[238 113  31  51 144 761 228]
The 2nd entry from the right -> 761
Report the 3rd entry from the right.
A: 144
Report the entry at the centre.
A: 51

[[124 239  69 195  96 213 102 122 192 116 135  63 177  38  78 115]
 [169  41 216  89 185  65 173 168 101 175 144 231 100 241 206 169]
 [200 104 144 136 110  92  70 173 207 185  95 208  87  97 131 137]
 [130 231  76 192  99 207 102 126 194 122 134  74 173  44  83 118]
 [187 134 119 150  95 115  61 161 214 170  94 175 100  66 109 126]
 [172  40 217  90 184  64 171 170 105 178 143 234  99 239 206 170]
 [126 238  72 195  97 212 103 123 193 118 136  67 177  40  79 117]
 [187  44 215  97 177  63 155 178 127 188 135 245  93 224 202 170]
 [ 72 163 129 133 162 176 200  99  63  87 175  66 182 175 141 134]
 [118  74 192  94 188 102 203 134  59 133 163 163 134 241 192 157]
 [179 153 109 159  92 131  64 155 215 163  98 157 111  57 101 124]
 [ 73 172 124 138 159 182 197  99  69  87 175  62 185 167 137 133]
 [ 72 157 132 129 164 171 202  99  59  88 175  70 179 181 144 135]
 [198 113 136 141 104  98  65 170 212 181  93 199  90  86 123 134]]
The entry just left of the smallest entry -> 177
What is the largest entry? 245
What is the smallest entry in the first row? 38
What is the last entry, reading row by row? 134
The largest entry in the first row is 239
The fifth-last entry, reading row by row is 199
What is the last entry of the largest entry's row? 170
What is the first entry, reading row by row? 124
What is the entry in the bottom-left corner? 198
The entry just left of 153 -> 179
What is the first entry on the diagonal from the top-right corner? 115
The largest entry in the first column -> 200
The entry just right of the smallest entry: 78
The bottom entry of the column that holds the smallest entry -> 86
What is the entry just left of the largest entry? 135
The first entry of the largest entry's row -> 187
The top entry of the column that holds the largest entry -> 63
What is the entry just right of 217? 90
What is the second entry on the diagonal from the top-right corner? 206
What is the fourth-last entry, reading row by row? 90
What is the entry just right of 83? 118
What is the third entry on the main diagonal? 144
The entry just left of 199: 93
What is the fifth entry, reading row by row? 96

array([ 149.42,  -38.50, -178.91,  132.71,   48.12])
The entry just right of 132.71 is 48.12
The entry at the centre -> -178.91

Questions about the matrix below.
1) Report the first entry in reading order.
2) Report the entry just left of -4.3.
3) Report the entry just left of 3.3.
4) Report the entry just right of -0.5.
5) Report the entry just left of 5.8.
6) Report the second largest entry.
7) Report the second smallest entry.
array([[-25.2,   7.1,  -0.1,  19.3,  13.8, -14.3, -10.5,  37.4, -37.4,
          6.3,  13.2,  23.9],
       [ -8.6,  -9.0,  -0.3,   3.3,  13.5, -15.3,  -5.3,   2.0,  13.0,
         -2.7,   4.2,  -6.2],
       [-15.7,  22.3,  -3.9,  17.0,  29.6,  13.4,  -5.3,  29.6, -49.9,
          8.8,   8.4,  40.0],
       [  1.6,  -4.5,   6.2,  -8.8, -13.5, -12.7,   5.5,   2.5,   4.9,
          0.6,  -1.2,  -0.7],
       [ -6.2,  -4.3,   6.3,  -2.2,   6.5, -28.6, -13.2,   0.4,   4.6,
         -7.1,   5.8,   1.5],
       [-28.4,  15.8,  -0.5,  32.0,  38.0,  13.5, -13.0,   5.9, -20.1,
          0.5,  22.7, -10.2],
       [ 38.2, -33.1,  56.6, -45.3, -23.5, -19.8,  38.0,  28.3,  22.4,
         10.3, -21.8,   7.7],
       [-67.1,   6.1, -20.8, -22.6, -30.7, -40.4,   0.1, -11.4,  29.7,
        -32.8,   9.9,  14.4],
       [ -9.1,   0.5,  -6.5,  -3.2, -26.4, -12.4,   8.8,  -3.8,  10.9,
         -1.8,   5.1,  -7.8]])
1) -25.2
2) -6.2
3) -0.3
4) 32.0
5) -7.1
6) 40.0
7) -49.9

M =
46.5	2.2	-4.7	-3.0	-1.5	53.6	13.9	6.1	57.5	7.7	49.5	1.0	49.7	3.7	-6.1	35.4
52.8	45.9	-5.6	48.1	-2.5	22.4	-6.1	35.2	32.6	-5.4	-6.0	-3.4	10.3	-3.6	-6.0	73.4
-5.4	19.0	52.0	30.1	6.9	-6.1	-1.9	12.4	-6.1	3.0	-5.9	4.4	-6.2	7.7	35.8	-1.9
34.8	44.2	-5.8	50.2	-3.2	7.4	-6.0	32.0	14.2	-5.5	-5.8	-4.0	0.2	-3.5	-5.7	58.2
49.2	3.6	-4.5	-2.1	-2.6	54.7	12.6	7.5	59.1	7.1	48.1	-0.3	50.2	3.5	-6.1	39.0
-5.9	17.6	57.4	29.1	9.6	-6.1	-1.5	11.2	-6.0	3.5	-5.9	6.5	-6.1	8.3	39.8	-3.5
59.6	12.5	-4.0	5.0	-5.8	57.3	6.3	15.1	63.9	4.2	38.2	-4.6	49.8	2.3	-5.8	55.2
-5.2	-5.7	44.2	-5.5	73.7	-4.9	37.9	-6.2	-6.1	23.2	29.6	65.3	-0.7	15.3	37.9	-2.9
4.9	-6.1	-4.1	-5.8	34.9	25.3	32.4	-5.0	21.4	17.3	56.7	34.2	30.5	8.7	-0.3	-4.3
25.0	42.1	-3.1	49.7	-4.3	2.2	-6.1	29.8	6.8	-5.1	-5.6	-4.9	-2.5	-2.5	-3.7	47.8
-5.0	-5.9	49.0	-5.8	73.8	-5.3	36.8	-6.1	-6.1	23.1	25.9	65.2	-1.9	15.9	41.3	-2.9
Report the entry in the bottom-right corner.
-2.9
Report the entry just left of 15.3.
-0.7
The bottom-left entry is -5.0
The entry in the top-left corner -> 46.5
Report the top entry of the column that holds the largest entry.
-1.5
Report the entry just left of 45.9.
52.8
Report the second entry, reading row by row.
2.2
The second entry from the end, reading row by row: 41.3
The entry just right of -4.1: -5.8
Report the 3rd entry in reading order.
-4.7
The second entry on the main diagonal is 45.9
The top-right entry -> 35.4
Report the largest entry.
73.8
The third entry on the main diagonal is 52.0
The largest entry in the first row: 57.5
Report the entry just left of 57.3.
-5.8
Report the entry just right of 25.3.
32.4
Report the smallest entry in the last column.
-4.3
The entry directly below 39.8: -5.8
The entry directly below 11.2: 15.1
Report the entry just right of 12.6.
7.5
The entry just left of 8.3 -> -6.1
The smallest entry in the first column: -5.9
Report the entry directly above 30.1.
48.1
Report the fourth entry, reading row by row.
-3.0
Report the entry just left of the largest entry.
-5.8
Report the smallest entry in the first row.
-6.1
The entry directly below 54.7 -> -6.1
Report the fourth-last entry, reading row by row.
-1.9
Report the entry just right of -3.6.
-6.0
